Here are some points, each followed by its number:
   -21   -29    49    43   -24   121    16   -19    15    56    72    66   -72   -10    67    -1   -47   -23   -51   -11    67   -17   -13     5  -101    50    25    29   -14    17   -83    62 0
  -34  -22   13   26   36   19   19  -44   -1  -19  -20   17  -15  -16   16   20   30   -9  -24   -5   22    3   14   11  -22  -32   15   25   28    3  -47  -47 1
    5   21  -47  -13    9    0  -11  -38  -18  -39  -21    2   -1   32  -35   -4   18    9  -22   27  -36   19    5    4   26  -17   38   25   18   -3   13  -18 2
   44   37  -13   35    2  -21   16   16   12   48   34   32    4  -12   16  -41   -8  -36   28   32   62   17   29   38  -18   12    1  -75  -15   21  -10   45 3
  -40  -55   78   38   39   31   90   56   82   70   17    7    3  -28   60   15   -2   31   13   -3   28   10  -68  -27   57  -14   47  -83  -66   47    9  -19 4
    8   41   -3  -28    9  -25   46  -18  -38   28   11   10  -14  -10  -65    6  -20   26   14  -18   30  -30   -4   12  -19   39  -24  -57   10   42  -62  -23 5
    9   20  -47   66  -22  -60  -11   -4   -5   26    5   57  -10   17   35   10   40   -7   26   23   59   15   73   35   29  -19  -52    7   12    5   12   39 6
    53    13    24    48   -28   -79    37    14    24    58    20     0    61   -81    26   -32     3   -25    66    18    48    16    34    65    15    -6   -35  -125   -22    31    21    -4 7
   51   13   24   32   -4  -64   34   34   21   53    9   -1   51  -59    3   -9    2  -28   59    8   37    1   27   49   12   -6  -17  -96  -15   18   14  -12 8
   -9   -1  -38   19  -10   24  -64   -6  -18  -23    7   -1   -9   36   37   -1   -1   -6  -30   27  -21   -4   33   -4  -14  -13   -2   70   19  -39   26   38 9
   14   12  -13  -23   -8  -42   30   -2  -51   25    1   -1  -30   -9  -59   16  -17   22   23  -29   38  -49   11   21  -24   38  -38  -57   19   26  -63  -14 10
  -12   23  -36   -7  -10   67  -39    8  -39  -52  -22  -32   21  -26  -20  -46    9   -9   -6   37  -58   13   -9    7    1  -21  -25   29   35  -33   13    1 11
  -33    9    3   43   -6    7   -1  -17    1   -5  -13   36   -7  -12   13   17   24   17   -1    8   32    1   22   24    7  -25  -31   30    2   18    0  -22 12
   35   21    7   26   34  -21  114  -29    5   28   17    8   17  -41  -24  -13   -2  -21   20   35   45   27  -15   24    2   35   37  -86  -29   61  -33  -23 13
   -8  -42    4   42  -44   53  -63   42   12  -12   11  -37   21  -37   83  -50   13   46   14   30  -36  -21   -1    6  -30  -27  -58   29   27  -30   44   17 14
  -14   62  -16  -28   22  -75   51  -14   -5   19  -16   10   18   10  -89   45    1   -2   22  -30   -5  -22  -10  -13   52   28    2  -67  -34   55    6  -40 15
   39  -27   16    6    0  -48  -69   21   22    0   -7  -19   31   15   44   -8   12    5  112  -25   82   24   38   33   52  -32  -82  -12   50  -34   -4   49 16
  -12  -14   31  -16   14   12   43  -27    7  -15  -14   -4  -28   -7    6   29  -34   -5  -15  -13   17    6  -30  -21   -2   30   33   27  -24    4  -14  -17 17
   38  -28   24  -22  -20   27  -35   -6  -21  -30    8  -64   24  -24    6  -50  -13   11   10   -3  -17  -17  -15   12  -84   24  -28   -5   43  -38  -28    9 18
New points follow, each followed by the number of its nearest point above by angle.
  -37  -81   69   35   48   45  108   44   88   40   -4   27    2  -11   50    9   -1    4    7  -14   48   34  -59   -6   61  -19   85  -84  -55   57    1  -40 4
  -23   13  -39   -6  -24   89  -65    3  -63  -77  -12  -45   19  -31  -33  -55  -11    2  -20   60  -73   23   -6    1  -15  -33  -34   40   63  -65    8    5 11
  -28    6   16   19   38   33   46  -44    9  -20  -13    7  -11  -10  -19   14   28   -1  -16    2   13    1  -11   -1  -17  -29   31    0   15   19  -50  -42 1
   21   28  -55   29    4  -46   36  -36  -16   -9  -14   45   -4    8  -26   11   21  -36   -5   38   44   29   48   33   39   -7   13   -7   -9   15   -6    7 6
   23   55  -12  -26  -47  -62    2    7   -1  -10   -7  -16   14  -20  -55   25  -34   23    7   11  -63  -14   -9  -14  -17   49  -23  -19  -41    7   72  -31 15
  -42  -63   18   35  -39   59  -70   37   21   -2   31   26  -32   48  102   16  -21    0  -43   -9   16   -7   22  -16  -29   -7    8   90    4  -57   23   71 9
  -38  -23   21    7  -11   35  -24   41   34    5   -5    5    3    6   63   30  -14   44   -2   12  -23  -19   -1  -23   29  -39  -14   41  -19  -14   65   -7 14
    7   42  -24  -36  -21  -72   16  -13    0  -12  -19  -21   28  -21  -75   22   -7   25    0    8  -66  -11  -13  -17   13   42   -2  -28  -30   23   40  -43 15
  -23   22    4  -23  -24  -73  -10   37  -17   56    3   -5   -1   14  -55   10   12   -8    2  -30  -62  -30   -2  -23   37   19    2  -61  -26   25   51  -20 15
  -17  -47    8   30  -22   43  -47   21   13    9   12   24  -23   33   81   15   -8  -18  -42   -8    0   -3    9  -10  -20   -5   13   82    3  -43   14   47 9
    5  -37   28   49  -32   59   -6    3  -12   36   20   36  -27  -23   74  -23  -10  -38  -35   -2   46   -2   34   37  -76   22   -6   31   13  -17  -45   51 0
   19    3   -5  -29  -57   -9  -16   59  -60   40    6  -54    0  -12  -31  -69  -11    0  -29    3  -85  -19  -26  -17  -35   59   -8  -49  -10    0   33   -9 18
  -20  -11   18   15  -56   -7  -32   53   -4   13    9  -26   19  -41   36  -27   -1   37    6    2  -29  -33   -7   -1  -39   19  -50   11   -4  -13   59  -12 14
   30   22  -50   31    6  -56   28  -18  -16   -2   -7   50  -22    1    0    9   11  -37  -13   20   41   29   43   43   29  -17   19  -13    2   11   -6   11 6
   13   13  -19  -32   15  -27  -19  -18   -3  -27   -4  -28    4   19  -33    2    8   12   16   -9   -4    7    3  -10   25   -6    3    7   28   -3    8   -8 2
  -38   11    7    1    5  -31    7   -1   29    0   -6   35   11   22  -33   64    5  -10    1  -34    4  -24    8  -20   42  -17    7   12  -15   12    3  -22 15
   30   18   -5  -41   28  -49   22  -26    6  -44  -37  -49   28   -1  -36   -2    4   43   34    7  -19   23  -27   -6   48   18  -14  -12   -6   21   30  -40 15
   12    2   -5  -41   47  -15   -4  -43  -22  -36   -8   -6  -17   34  -34   13   -8  -22   -7  -24   14    0   10  -11   13   -7   29   30   16   -6  -24    0 2
  -25   38   -8  -45   82   43   33  -56    0  -58  -22  -37    6    2  -93    2   10    7  -23    7  -74   15  -31  -38   -2  -44   79   -3   13   11  -30  -74 2
  -19   79  -36   -5    2  -86   -6   14   11   17  -28   -2   52    4  -99   25   27   42   62   -8  -28  -12   19    1   63  -23  -49  -68   -3   49   53  -46 15
   30    4  -17   -7  -29  -31  -23  -14  -60    8  -15    0   -4  -18  -11   -6   17   -7    9  -26   25  -12   47   24  -25   21  -58   -4   58   -5  -43    8 10
    9   46  -60    4  -11   50  -88   -5  -32  -28   35   12  -28   40  -15  -34  -14  -30  -19   52  -39   11   28  -14   -2   -2  -16   71    8  -43   25   81 9
  -54   12   13   -5   19  -24    9   -5   30   16   -7   47   -2   20  -35   59   18    3   -7  -35    4  -17    0  -24   39  -32   12   11   -7   11   10  -26 15
   13   -3   35  -25   12   43   21    8    7   -1    3  -58   18  -24  -18  -38    0   17    4    9  -34    0  -58  -22  -59   19   28  -59    7   16  -17  -22 18
  -58   -5   23   -6   28   11   27  -23   40   20   10   38  -21   28  -30   58    2   -9  -39  -52   20  -25  -14  -38   33  -11   41   11  -27   24  -27  -19 17
  -26  -19   15   20   -4   22   13   22   38   29    9   15   -7   -2   26   10    4   35   22    7   20  -11  -18    5    3   -2  -16   -3  -28   24   19   17 4
  -28  -29   15   -4  -48  -17    0    9   20  -29  -52  -22   15  -20   44   25  -28   67   10   19  -17    0  -34   -6   40   23  -26   65  -33  -19   97  -31 14
  -12  -10  -39   24  -25   65  -98   10  -32  -36    2   24  -23   60   66   -5   16  -25  -63   30  -46   -3   36  -13  -18  -42   -6  119   33  -68   26   64 9
   -9    4    6  -50  -14  -25    6  -43   -3  -54  -24   -1  -27   15   -2   76  -61   15  -64  -13  -48  -29  -18  -31   -7   42   48  107  -26  -22   22  -57 17
   46  -47   31  -26  -50   23  -20   16  -57    0   -5  -71   -7  -47   49  -79  -11  -13  -33    1  -35    3  -15   17  -87   66  -28   -4   39  -40  -16   11 18
  -23  -36   46   36  -13   95    3    7    0   49   56   50  -67  -17   82    0  -41  -19  -49    1   67  -24  -24   11  -65   33    9   23   -8    2  -66   43 0
   67    3   -2    0   41  -70  -54    7   23    4    4    6   38   33    5   16   24   -3  125  -23   87   19   51   14   79  -31  -76  -29   37  -17   -2   48 16
   -9   12  -33    3  -34  -70  -27   -9  -41   -2  -21   30    5    6   -9   21   32  -29    4  -55   23   -8   75   37   28  -19  -58   33   32  -19  -15    6 6
  -18   31    8   22    7   29   -5   -5   24  -22   14  -23   13  -27   -1   14   -9   65    5   41  -39  -13  -16  -23  -45  -10  -15    9  -34   28   31  -35 14
    9   37  -45   11   22   46   16  -32   -7   12   41   32  -41   40  -12  -26   -9  -25  -57   31   16    8   -2   -2  -50   34   47    7  -24   12  -43   63 0
  -24  -31    3    8  -35    8  -26   26  -19   22    4   12  -22   12   48    7   -6  -19  -37  -13    1  -14   15   -8    5    6    7   59   -6  -39   17   25 9
